(in the rows, 128 means zero)
Which row each row swaps with, under one turn or mirror
The rows were stretched afterwards, more along some directions than others.
q959: [161 135 153 114 134 116 148 136 121 112 121 118 118 119 116 130 149 139
 155 131 115  97 158]
q379: [117 108 107 107 149 130 116 107 183 130 104 112 124 138 127 125  91 123
 164  86  93 123 130]
q190: [138  95 106  68 117 160 111 130 132 146 132 135 117 126 111 131 124 117
 136 100 147 124  94]
q532: [100 116 106 121 119  94 133 114 166 169 128 156 123 153 133 144 118 113
 152 108  90 142 144]
q149: [143 149 148 123 133 158 139 126 136 115  99 131 133 133 118 119 128 163
 107 139 104 101 127]
q343: [145 134 127 152 143 165 134 129 107 108 127 119 131 114 103 121 105 130
 119 126 145 115 116]
q873: [127 150 109 167 132 129 111 114 119  94 105 116 128 111 123  98 108 159
 121 130 126 116 113]
q366: [120 132 116 163 137 142 105 115 116 115 123 127 142 107 123 109 105 119
 134 109 136 136 126]
q458: [128 117 135 161 156 138 116 145 103 124 131 131 133 133 112  97 129 119
 127 115 141 131 129]
q102: [ 92 130  88 136 146 119  83  96 157 118 103 129 132 117 136 116 110 142
 129 104 119 135 122]
q766: [148 144 143 116 100 127 131 130 120 117 134 119  99  88 144 123 141 132
 124 158 166 124 115]
q956: [150 124 115 123 127 134 121 122 120 133 108 122 131 120 136 109 128 112
 143 104 129 112 141]
q500: [159 129 146  90 121 148 165 127 147 144 126 138 133 150 132 135 130 112
 125 122 135 102 120]
q556: [119 149  94 124 131 109  86 101 132 136  82 161 115 119 123  99 123 149
 151 134 124 122 139]
q84: [137 142 147 150 144 145 128 114 133 108 105 113 144 129 143  82 114 160
 136 116 115 129 108]
q780: [133 128 133 123 122 127 122 105 146 118  83 129 117 123 146  94 119 182
 139  96 103 140 112]
q101: [133 127 117 145 134 119  95 127 114 103 138 103 121  80 137 110 149 147
 127 127 142 144 130]
q754: [139 121 137  95 129 146 136 119 138 141 166 137 126 138 124 143 160 121
 139 127 144 116 125]
q411: [123 113 103  97 141 130 120 117 143 124 127 116 121 142 128 149 102 138
 120 110 125 109 120]
q485: [122 118 132 139 112 135 143 123 123 147 148 147 123 130 126 153 133 104
 137 111 130 145 118]
q415: [114 124  99 125 145 105 113  91 182 129 108 146 126 126 177 131 102 138
 124 108 114 143 130]
q430: [149 137 139 118 127 112 134 109 162 145  92 146 130 132 147 130 140 142
 159 114  89 105 153]
q27: [134 120 121 117  89 120 106 127 100 128 138 117  96  86 111 105 135 141
 155 130 142 129 114]
q9: [141 113 143 122 130 115 137 105 151 148 128 140 124 137 138 142 141 121
 173  90 100 123 150]
q140: [147 110 118 107 134 106 158 143 173 132 103 144 125 136 147 143 117 106
 132 120 115 145 158]
q943: [143 117 107  90 130 147  99 105 159 134 133 128 107 110 137 140 149 147
 138 119 129 144 116]
q341: [114 129 109 103 140 162 124 105 131 133 122 140 141 150 141 138 103 127
  99 101 153 125  86]
q906: [135 115 142  94 108 136 139 134 139 163 108 140 106 132 110 145 115  83
 135 112 127 115 125]
q33: [129 114 131 147 164 107 130 124 153 139 109 130 141 142 121 122 119 113
 152  91  97 120 158]
q984: [125 135 137 117 111 152 145 153  93 125 129 130 128 147  98 104 129 133
  96 136 129 114 118]
q542: [ 96 139  89 134 117  85 105 104 142 150 145 158 122 103 170 146 136 124
 144 144 141 139 134]
q324: [122 131 120  94 105 157 111 118 116 130 158 140 119 125 138 124 150 127
 117 134 166 146  76]
q471: [117 127 132 118 117 134 136 110 137 127 158 132 129 114 171 139 148 168
 125 112 136 138  91]
q187: [118 136 109 104 134 132 149 113 143 146 119 133 146 162 131 140 107 103
 124 124 103 121 140]
q664: [126 162 123 136 134 125 100  86 125 106 134 137 112 104 140 108 142 180
 135 143 130 108 120]
q474: [129 125 120 131 132 120 111 107 140 159 120 150 101 147 115 119 133 129
 166 135 104 125 153]
q605: [125 140 150 130 124 143 139 147 103 134 153 146 141 127 115 110 160 122
 122 127 148 123 109]
q608: [118 124 102 146 139 121 129 131 131 133 140 165 146 144 130 118 134 118
 127 117 131 152 142]
q241: [125 149 141 119 113 148 112  96 146 107 114 117 119 107 148  95 152 179
 130 126 122 130 104]
q816: [150 126 105 109 137 149 101 104 152 132  94 152 113 136 121 116  97 142
 134  98 133 128  98]
q63: [108 104 106 142 133  96 126 120 148 136 156 128 126 125 132 146 116 111
 140 107 128 148 142]
q125: [136 156 141 138 132 157 115 136 105  92 134 109 126  95 106  76 144 145
 141 144 153 112 109]
q484: [134 151 139 148 151 132 116 126 120 129 119 139 143 140 114  94 148 156
 139 135 110 108 145]
q889: [142 139 154 113 122 170 161 126 122 125 136 122 133 122 122 132 123 113
 116 113 146 131  89]
q145: [100 115 105 117 119 111  97 102 120 131 146 115 117 128 134 136 117 128
 145 105 124 135 107]
q226: [128 116 139 121 127 139 157 140 121 148 138 141 158 162 148 138 147  90
 120 119 120 124 144]
q872: [164 132 159 103 113 130 138 139 117 117 129 118 117  92 125 125 166 131
 140 135 127  96 141]
q369: [114 155 120 132  99 115 124  86 122 133 120 130 108 120 150 122 118 152
 133 140 129 130 118]
q365: [164 117 146 109 137 150 158 121 157 143  96 115 138 143 151 137 112  97
 138 119 109 105 155]
q853: [109 127 122 142 114 121 112 130 140 157 146 158 122 115 143 121 139 117
 129 135 138 164 118]
q2: [144 116 137  99 136 179 128 100 156 138 114 128 142 147 137 131 117 128
 141  89 109 119 116]
q74: [129 139 116 159 131 114 132 136 141 118 105 153 144 119 143 107 124 146
 116 119 119 144 130]
q467: [110 123 131 129 141 135 102 120 117 147 151 134 135 136 115 128 142 139
 142 108 115 115 120]
q637: [123 121 123 132 144 129 120 124 119 115 140 105 134 110 148 121 128 105
 127 116 147 128 138]
q898: [121 142 139 109 116 137 134 115 151 126 146 133 118 111 177 150 126 141
 109 140 150 148  99]
q810: [157 136 139 111 128 149 136 111 161 124  87 120 132 132 156 116 125 130
 131 121 117 104 119]
q440: [120 143 100 133 156 130  92  90 152 140  97 146 130 138 119 115  97 132
 163 122 112 117 125]
q100: [138 135 152 111 144 142 124 105 141 131 114 130 136 134 156 128 139 159
 128 126 125 116 112]
q521: [135 147 125 138 130 127 136 121 144 138 126 159 122 140 116 102 150 144
 138 147 114 138 143]
q936: [103 141 101 154 134  86 101  98 149 136 108 148 121 118 155 128 108 149
 135 146 118 150 138]
q694: [144 149 120 149 128 109 101 110 110 110  95 123 120 124 126  81 113 164
 143 127 113 108 140]
q177: [123 128 106 101 125 163 115  94 140 126 155 131  99 122 122 141 129 146
 135 120 140 139 101]
q307: [143 130 152 138 134 116 142 136 162 133  73 127 138 114 154 128 110 105
 119 126 106 117 157]
q165: [103 141 119 122 145 114 108 110 129 123 144 121 133 121 153 155 114 136
 123 131 133 111 128]
q373: [123 123 119 151 144 110 117 117 174 151 103 151 125 129 133 122 109 126
 147 105 105 151 138]
q448: [135 104 103 102 119 116 139 135 169 132 117 144 120 119 140 143 119 118
 120 115 111 146 137]
q945: [142 130  98 127 113 162 116 112 119 121 129 139 106 113 110 111 122 153
 131 106 142 142  94]
q796: [124 129 107 141 126 105 139 120 132 131 130 134 126 135 113 133  97 122
 131 119 123 118 132]

q27 pairs with q190
q125 pairs with q379
q853 pairs with q467
q766 pairs with q411
q556 pairs with q780
q605 pairs with q532
q906 pairs with q984

